In the rows, zero is written as 128.
One turn sends every row of this set to another row. A few are shown first. Where does it send the rows asked after them?
gab: [133 149  91 146 155 107 126 130 145 135 122 143 140 138 138]
tal: [137 112  89 156 120  87 160 125 133 150 122 120 129 136 144]
pido: [120 143 141 172 134  77 121 140 133 133 124 136 123 141 154]
minu: [123 121  98 177 129  85 146 135 145 102 137 139 100 143 143]
Tisas: [132 159 113 157 143  89 121 127 119 128 134 122 115 161 154]
Depes: [123 127 100 178 116  78 128 120 158 128 141 140 117 140 159]
pasin: [143 154 105 152 125 104 144 146 138 114 145 133 138 154 155]
kam: [110 109 124 158 143 101 127 144 137 127 105 118 118 130 158]
mit: [123 153 123 160 156  89 119 131 129 144 113 121 120 138 152]
nipe: [117 127 127 160 118  84 125 130 118 119 122 133  99 142 163]
datuk: [110 109 119 158 148 104 131 142 136 130 108 111 118 135 155]
Nuvit: [126 129 129 163 117  96 150 153 133 116 135 117 122 147 166]
Momu: [116 130 131 161 121  83 118 132 123 122 119 138 102 140 160]
zosu: [128 129 107 154 151 114 146 152 152 130 125 115 145 140 150]
Bizu: [126 122  87 169 140  86 154 138 129 150 129 144 102 127 140]
Gub: [133 117 100 146 141 112 129 148 130 107 126 131 144 127 156]
mis: [114 129 104 150 152  97 110 120 130 134 105 138 113 132 145]
viko: [137 105 101 153 136  83 162 133 129 148 120 139 110 134 144]
gul: [134 163 106 153 129  88 119 124 127 125 131 151 115 148 149]
zov: [117 139 109 151 151  95 108 123 132 136 104 140 112 133 145]
Pame: [127 131  77 173 124  91 151 129 133 152 132 127 121 128 140]
Pek: [138 102 101 158 122  80 160 126 133 144 127 133 120 149 143]
mipa: [143 156 109 155 122  99 146 145 139 119 146 140 137 148 154]
Sulo: [127 118 125 161 123  94 128 152 134 107 132 143 140 132 158]
relu: [120 127  86 166 138  89 141 131 151 124 116 130 112 107 158]
vaz: [132 120  84 171 113  85 153 125 136 146 136 124 128 145 141]
bebig: [130 109 100 166 136  80 155 135 129 144 132 150 101 143 139]
sav: [132 156 106 152 123  87 121 123 123 121 132 156 114 143 152]
sanob: [136 155  91 144 154 109 126 133 142 132 124 137 137 142 142]
Kun: [125 121 129 161 117  98 143 155 134 112 132 119 124 146 166]
Fupu: [137 133 100 156 131  95 133 117 156 156 120 126 123 116 161]
sisob: [147 129 118 163 118  94 135 113 151 145 142 133 118 157 147]
Seda: [146 122 117 162 131 102 153 128 138 119 138 132 101 159 132]
nalu: [139 134  98 148 133 107 129 138 119 102 142 130 131 153 157]
Kivok: [119 125 131 163 142  91 124 150 139 130 112 136 139 119 154]
leko: [154 129 112 146 141 111 152 122 141 148 118 121 113 131 142]
Nagu: [123 128  82 179 128  85 148 133 133 146 141 141 109 137 137]
Zek: [136 146  93 143 156 109 124 130 119 122 126 117 126 146 154]
dok: [130 125 107 150 145 116 144 154 149 122 125 114 143 140 154]
pem: [137 124  98 156 149 106 160 137 137 118 115 125 101 120 139]

dok -> Momu
gab -> Nuvit
Now find these:
Seda -> relu
bebig -> Pame
nalu -> Kivok

One turn sends every row of this set to another row. A few are shown first. Where does it send the rows asked after them?
kurob: [114 102 136 110 132 153 130 152 132 141 129 111 148 116 143 115 124 116
 119 136 101 113 141 114 118 126 134 144 115 151 158 112 125 147]
savag: [125 140 123  90 128 112 107 142 115 139 113 108 131 113 106 122 129 126
 121 128 126 103 125 116 133 108 101 114 154 109 143 127 103 153]
Gif: [110 102 130 110 137 145 127 158 135 141 127 111 141 115 138 117 128 125
 113 138 100 116 137 118 123 116 135 151 108 153 156 111 129 146]
rovo: [165 106 116 126 127 121 108 145 142 145 113 135 140 121 142  93 116 131
 107 144 135  93 129 125 120 131 133 124 116 107 132 141 129 141]
falig: [127 136 105 109 102 136 120 143 125 115 109 108 136 110 163 123 124 113
 131 130 120 107 127 121 108 133 123 107 149 121 150 136 128 142]
Rabe: [142  99 120 124 139  99 116 160 126 160 110 129 130 105 128 117 111 167
  97 141 125 112 129 129 139 130 124 141 128 107 147 136 112 132]
beraz: [103 107 137 108 135 138 128 155 133 139 130 104 137 108 128 114 126 122
 118 134 101 113 138 116 130 117 132 147 119 155 160 108 128 150]
pila: [126 129 128 100 134  92 116 153 126 152  96 106 126 106 124 127 127 134
 135 146 128 124 130 123 129 110 102 107 156 104 154 124 118 156]
guvu: [167  98 113 128 125 124 117 133 127 147 112 145 136 115 156 104 109 135
 124 138 126 109 129 127 119 134 129 129 122 112 141 147 136 135]
keka: [147 135 116 110 122 127 113 155 123 125  97 123 149 115 143 126 116 117
 140 130 134 115 123 100 115 124 107 105 150 102 135 133 134 137]
sonuf: [143 130 115 118 105 131 119 136 129 124 108 119 149 103 148 124 114 113
 150 124 133 116 129 119 115 133 113 106 156 110 143 124 135 146]
luma: [151 108 123 113 147  88 102 167 116 157 114 128 131 102 123 121 122 156
 108 137 127 108 124 120 134 117 127 124 132 108 144 138 130 126]
sopig: [163 109 123 121 134 108 112 145 130 141 102 136 140 115 152 100 108 122
 120 143 145 105 127 116 125 133 128 124 119  99 143 140 140 135]
mez: [144 113 117 128 115 121 115 145 136 127 117 142 131 123 163 108 111 124
 110 140 122 108 131 144 123 141 143 137 124 120 152 148 138 135]
sagad: [128 138 109 116 111 133 121 138 125 114  90 113 153 108 140 131 107 125
 136 126 129 105 131 113 124 127 107 109 151 108 142 127 121 144]
zirum: [106 128 117  88 110 109 116 151 109 146 115  96 121 105 130 123 139 131
 113 134 122 120 132 123 132 126 109 123 160 115 166 127 110 144]
kas: [105 108 122 110 138 146 126 161 136 146 128 116 141 114 145 112 123 124
 111 134 105 117 141 114 118 116 141 147 112 151 154 110 124 149]
toka: [103 104 126 105 138 138 120 152 134 146 128 109 143 104 131 116 125 121
 118 130 107 111 143 116 128 117 135 151 119 154 161 106 134 154]
ruket: [128 105 123 112 131  98 112 166 119 156 132 126 110 111 133 113 124 151
  94 140 111 123 125 136 135 132 127 143 142 126 152 148 120 132]
luzo: [155 108 110 125 127 112 105 120 124 132 106 137 140 117 154  98 102 141
 126 141 118 104 131 135 131 135 121 119 119 104 150 139 125 135]
pav: [126 126 120  99 111 101 114 137 114 144 105 112 124 115 125 109 117 152
 131 138 120 123 130 112 144 120  98 111 151 101 157 123 105 155]
Mulug: [109 108 130 106 137 146 124 151 130 142 132 113 146 105 133 121 122 119
 125 125  99 109 140 109 120 118 137 145 130 158 160 110 128 154]
Kofe: [143 127 118 118 119 118 118 142 133 133  91 116 141 111 142 114 116 123
 149 144 125 105 137 112 116 121 112  89 157 112 144 135 140 149]
fite: [108 108 136 111 129 151 127 151 131 138 126 106 148 113 132 116 128 118
 121 130  97 113 139 112 124 119 134 144 131 153 159 108 129 148]
fab: [120 130 114  92 120 104 117 138 108 144 107 106 117  99 116 127 128 138
 135 126 124 118 126 114 138 107 100 116 154 116 152 127 118 152]
gigo: [160 105 126 128 139 110 111 139 133 148 102 137 152 118 148 112 107 126
 127 149 127 110 142 141 118 131 124 112 134 109 142 149 142 134]
Vez: [107 109 130 108 135 153 126 151 129 145 132 117 150 116 144 111 120 114
 115 131 106 115 145 113 117 124 138 143 124 150 158 110 121 148]
fima: [ 98 112 127 108 135 136 125 158 134 142 131 111 137 109 133 110 121 122
 114 132 107 114 143 115 128 115 142 145 118 156 157 108 129 152]
Tinop: [148 136 116 116 114 138 110 148 141 124 109 120 149 119 139 114 120 110
 133 131 135 104 123 112 110 130 111 106 150 103 132 122 119 149]
Boma: [147 114 125 118 138  89 103 154 125 150 125 125 131 107 132 122 107 165
 116 134 109 131 118 141 133 123 118 126 135 109 141 135 109 137]
pip: [117 127 121  95 127  99 123 150 109 146 107  95 130  95 116 130 115 152
 116 132 129 111 132 115 139 119 104 115 145 114 149 131 102 150]
gevo: [112 105 131 107 131 152 126 153 134 146 128 121 151 117 140 120 120 116
 122 131 107 116 143 112 119 121 135 150 121 150 160 110 127 157]
gebo: [101 113 129 110 132 148 123 153 130 141 131 112 147 110 133 111 122 118
 117 125 101 113 145 112 125 116 140 143 135 156 156 109 128 148]
vuk: [157 111 122 136 130 125 123 139 137 128 105 135 144 112 156 107  90 130
 117 136 131 105 125 124 123 144 127 129 128 110 136 144 125 138]
Feri: [130 133 134  87 129  96 112 149 101 145 106 114 135 109 116 128 123 132
 128 132 136 111 132 108 138 113 107 111 149 104 155 133 116 147]
Vuf: [140 110 120 108 143  94  97 163 123 157 129 122 131 107 108 116 126 152
  98 139 126 102 129 138 135 119 119 126 125 114 138 136 115 137]
tuvi: [110  99 123 107 138 146 125 160 138 148 130 114 141 111 139 114 120 123
 118 135 106 117 139 109 119 120 132 151 113 156 153 113 131 153]
Farab: [140 100 119 109 140  90 110 159 118 165 127 128 122 100 125 125 121 157
 112 139 128 127 127 142 135 124 116 134 121 113 146 135 121 137]
leki: [144 128 107 116 106 119 108 140 131 126 106 100 156 105 152 115 107 135
 138 131 122 124 128 121 117 132 106  98 147 108 132 129 128 141]
temo: [144 104 125 113 160  93 109 153 120 164 107 136 119 112 128 120 119 147
 118 152 115 118 130 134 127 118 110 119 136 110 149 146 119 136]

sagad -> vuk
toka -> Mulug
Boma -> pav
Now find these:
fite -> kurob
mez -> ruket
gebo -> Vez
sonuf -> guvu
rovo -> Vuf
pila -> Kofe
sopig -> luma

One turn sends every row of this set to another row. A few are shown first. Where does it send the rows asked after them?
Rol: [101 128 119 113 119 109 119 128 144 131 102 111 109 126 117 130 121 133
 113]
Fek: [123 108 121 131 119 106 133 132 126 149 125 139 133 145 152 133 119 133
 137]
gezaz: [140 131 134 141 108 140 136 135 113 118 127 128 110 142 109 143 108 106
 123]
mova: [143 134 128 139 106 141 131 130 118 117 129 120 106 148 108 136 111 109
 122]
Nis: [147 118 116 118 115 139 121 100 146 115 130 131 121 142 132 129 131 138
 108]
lep: [136 137 148 113 127  94 135 117 119 153 124 112 143 125 126 139 112 136
 128]
kosa: [148 111 125 132 137 121 117 128 118 126 109 120 128 124 116 108 133 111
 113]
sasoz: [140 118 123 118 114 146 126  98 146 122 136 134 122 138 131 132 131 140
 111]
gebot: [145 103 130 125 138 119 117 127 116 128 110 125 136 125 120 110 134 111
 121]
lanud: [126 129 117 133 116 123 143 115 134 152 149 127 154 139 106 144 129 124
 129]
ras: [123 135 133 105 110 107 153 124 140 127 133 112 140 110 131 150 129 136
 117]
Domo: [126 125 132 128 124 101 113 125 129 114 126 100 122 137  91 142 116 146
 131]
piter: [130 148 133 110 128 104 152 128 122 128 122 131 118 125 131 155 118 129
 150]
sot: [118 125 126 142 124 119 154 134 133 115 127 137 142 114 117 123 103 134
 137]
Rulis: [142 136 111 108 118 109 120 140 141 136 113 133 116 145 101 153 126 146
 118]

mova -> kosa
Rulis -> Domo
Now find these:
sot -> Fek
ras -> piter
gezaz -> gebot

